The same turns and mirrors carry the whole set onto itself, and each row onto the other rows of its family. Which rows share a family with each named row? Give them in list order.
These 30 rows form 5 families of 6 rows each.
Zizo: [ -2 -10  -3   5   8   2   0 -11  28  -5  10  17 -17]
Zev: [  0 -14  -3   5   5   2  -5  -9  28  -7   8  18 -13]
keto: [  7   2  14   3   3   2 -18 -10  19  -3   7  -3  -9]
zin: [ 12   5   7   1  11  -7  -6  -9   9   7   2  -2 -11]
rokad: [ 15   5   6   0  11  -6  -8  -9  10   5  -1  -2 -12]
kog: [ 11   1  15   3   5   3 -16  -4  17  -4   7  -4  -7]
Karu: [  9   0  15   6   3   6 -16  -6  18  -5   8  -3  -6]
Kefub: [ -1   1 -16  -3   8  10 -12  -9  23   5   9  15 -12]
zula: [ 17   4   5   0  15  -8  -9  -8  12   2   0  -1 -16]
toniv: [  0   1 -17  -1   5   7  -8 -12  18   3  14  14 -15]
rono: [ 16   5   3   5  11  12 -18 -10  11  -6  -4   5  -6]
Rim: [ -1 -13  -8   1  12   6  -2  -2  11   1  16  13  -8]
nesob: [ -4 -13 -11   2  13   4  -3   1  13   1   9  12  -9]
zonob: [ -1 -12  -5   7   4   3  -4 -11  27  -7  10  19 -13]
lefe: [ 21   2   3   5  11   9 -16 -10  10  -7  -2   5  -6]
bazu: [  2   1 -15  -4   6   7 -10  -9  24   4   6  18 -16]
Mak: [ 10   1  11   3   1   1 -21  -8  17  -3   8  -4  -8]
kedof: [ -4 -13  -7   0  11   3  -4   1  14   4  14  14  -8]
gevoz: [  0  -8  -5   6   5   1  -2 -14  25  -8  14  19 -12]
Mopo: [ -3   4 -15  -2   7   8 -10  -7  23   3  11  16 -14]
dev: [ 18   4   1   7  12   5 -18  -7  13 -11  -4   4  -9]
Letem: [ 10   2  13   2   7  -1 -20  -2  19  -5   9  -3 -10]
pezop: [ 16   3   9   0  12 -10  -8 -11  10   3   2   3 -10]
Vad: [  1   0 -16  -2   6   8  -7 -10  21   6   9  17 -16]
tades: [ -2 -11  -2   4   6   1  -4 -13  31  -4  10  16 -14]
nezo: [ -2 -13  -9  -3  12   1  -6   2  14   5  10  13  -8]
sobom: [ 19   7   4   7   9   6 -15 -10  14  -9  -4   6  -6]
lud: [ -2 -16  -9   1  15   2  -3  -2  14   3   8  13  -6]
Lov: [ 18   8   2   7  10   9 -12 -12  12  -6  -4   8  -6]
gana: [ 13   2   9   1  14  -8  -6 -11   8   4  -2   2 -11]

Which other rows belong to the same family as dev? zula, toniv, Rim, gevoz, Letem
Which other rows belong to the same family as zonob? rokad, kog, kedof, Vad, sobom
Which other rows belong to the same family as rono? keto, Kefub, tades, lud, gana
Which other rows belong to the same family as zin? Zev, Karu, bazu, nezo, Lov

The same turns and mirrors carry the whole set onto itself, and each row onto the other rows of its family. Which rows share a family with each named row? Give them in list order.
These 32 rows form 4 families of 8 rows each.
tonol: [ 11  -1  -8  -4  10   4  -3   5   3   8  -6   3   2 -18 -10  11   6   4
  -2   2   2  -5  18   2  -3   3   3   6   3]
mugu: [ -4  13  -6  12  -2   3 -10   3   5   1  -7   3  -2  -5  -1  -6 -12   4
  -9  -1  -4   4  -8  -2   4  -8  13  10  -6]
venup: [-4  0  2  8 11  3 13 -1  8  5 -9 10 17  1 -6 -2  3  8  0 -8  3  2  9 -4
 -2  7 -1 -3 10]
gutub: [ -4   2   1   6   4  -4  -9  -9  -2  -6   7  14  -4  -6  18  -1   1  -2
  -4   0 -10   8   5 -12   2  -2   7   5  -1]
Dak: [ -3   9  -7   2   1  -4  -9  -7  -6  -6   7   7   1  -8  18  -2 -11   2
  -5  -5  -8   1   8  -8   1  -7   7   4   3]
Zof: [ -7  -9  -2  -5   7   2   0   7  -5   7  -1  -9   2   4   2  11   6  -3
  -4   6   4   5  17   3  -4  -9   3 -11   8]
Suv: [  7   0  -2  -3   8   8  -3  10   9  12  -4   7   4 -10 -10  11   2   5
   3  -2  -1  -3  20   1  -4  -1   1   7   6]
nem: [  2   0   1  -2   1  -6 -14   0  -1   2   7  -3  -1  -5  12 -10   0   3
  12  -3   4  -6  -5  -4  11  -6  -6  -2   4]
teko: [-2  7 -3  5  4 -4 -8 -4  0 -2  6 11  0 -5 23 -7 -6  0 -6 -1 -9  3  4 -4
  4  0  8  4  1]
mikod: [ -1   2  -1  -1   9  -8 -15  -1  -5   1   6  -4   3  -3  11  -5  -3   4
  15   3   2  -7  -2  -5  11  -8   1  -4  10]
Peku: [ -4  10   5   0   0  -9 -13  -1  -2   6  -8   3  -1  -2  -4   6   4  -3
  -2  -2   0   2 -15   3  16  -9   2   6   6]
disa: [ -8   8   5  -1   8  -8 -14   1   1   3  -3   4  -1  -8  -8   6   6  -8
   0   2  -3   3 -12  -4  18  -2   4   9   2]
Tem: [ -6   2  -5  -2  -7   0  17   1  -1  -4   3  -1   2   8  -3   3   9   2
 -14  -7   7   5   7   0  -5   3  -4  -3  -3]
Nufa: [ -4   0  -2  11  15   0  10   0   5   6 -13   1  17  -8  -4  -3   5   5
  -4  -1   6   4   7  -5  -3   8  -2  -7  10]
mog: [ -1   7  -4   5   1  -7  -8  -8 -11  -6   6  11   1  -4  20  -5   0   0
  -5   0  -3  10   4  -6  -3  -3   5   1  -3]
Tufel: [ -6   8   4   3   4 -12  -9   1  -2  -1  -8   6  -4  -2  -4  12   9  -2
   1   3   1   7 -13  -4  14  -8   2   9   3]
rok: [ -3  -8  -3  -6   1   1   1  18  -2   8   2  -2   3   7  -5  10   3  -4
 -10   8  -1   5  14   2  -1  -8   4  -6   8]
ganuv: [ -1 -11  -6  -5   5   0   0  10  -3   6  -2  -8   7   0  -5   7   1  -7
 -14  11   0   8  13   2   2  -7   3  -9   6]
funim: [ -4  -2  -8  -3  -3   0  16   2   0  -5   8  -2   7   9  -6   2   6   7
 -10  -6  10  -3   8   0   2  -1   2  -3  -1]
zuri: [  1  -4   0  -7  13   7  -2   5   8   7  -5  -2  -1 -12 -16  12   7   2
   2   0   0  -6  15   1   3   4   4   6   4]
Sinum: [ -4   8  -8  15  -6   1 -10   2   3  -5  -6   6   3 -10  -6  -9  -7   5
  -5   2  -8   7  -8  -7   5  -2   4   8  -7]
Dud: [ -1  -1 -11   1  -4  -1  13  -1  -6  -9   2   0   6   1  -2   4   4  12
 -11  -4   9   2  15   1  -4   2  -4  -4  -3]
Solil: [ 5 -1 -2 -8 15  6 -2  5  9  8 -6  7  5 -4 -7 12  4 -2  6  2 -4 -3 18  3
  0  3 -1 11  3]
Rup: [  2  -3   0   1   2  -4 -11   0  -2  -5   3  -2  -5  -4   6  -8   3   3
  15   1   4  -1  -5 -13   9  -9  -5  -3   3]
Bimor: [ -7  -4  -5   9  10   2   9   3   8   4 -15   7  14  -4 -10   0   3   8
  -6  -1  -3   5   7  -7   1  11  -3  -4   6]
nuve: [ -7   7  -4  18  -2   6 -11   4   7  -5  -3   2  -5  -7  -4  -3  -7   4
  -2   5  -3   9  -5  -7   2  -8  10   9  -8]
pefip: [ -2   1  -1  -2   6  -3 -14   2  -5  -2   7 -10  -6  -6   9  -8   2  -4
  14   2   6  -3  -4  -4   5 -11   1   0   4]
rora: [ -2  -3  -1 -11   3   7   1  15  -1   4  -1  -7   0   7  -1   7  -2  -4
  -6   4   0   7  18   1  -3 -10  -1  -5   2]
Rofir: [ -2  -2  -7  -1   0  -2  13  -4  -2  -8   6  -8   8  -3  -7   3   5   4
 -16  -8  13   0  10   2   3   1  -1  -3  -2]
voz: [-1  0 -1  9  8  5 13  2  8  6 -9  6 12  3 -8 -5  7  8  4  0  2  1  2 -1
 -3 13 -4 -1  3]
miduk: [ -8  12  -2  13  -8   1  -9   1   1   2  -5   2   1  -8  -6  -4 -10   5
 -12   0  -8   5  -7  -7   3  -4  13   0   0]
pobu: [ -7   8   0   3  -1 -10 -11  -3   0   6  -1   1   0  -6  -8   8   6   2
   1   2  -1  -5 -16   3  15  -3   5   7   7]

Which other rows belong to the same family as zuri? Zof, disa, mog, Sinum, Dud, Bimor, pefip
Which other rows belong to the same family as rok? mugu, venup, Suv, nem, teko, Peku, funim
Which other rows belong to the same family as gutub? tonol, Nufa, Tufel, ganuv, Rup, nuve, Rofir

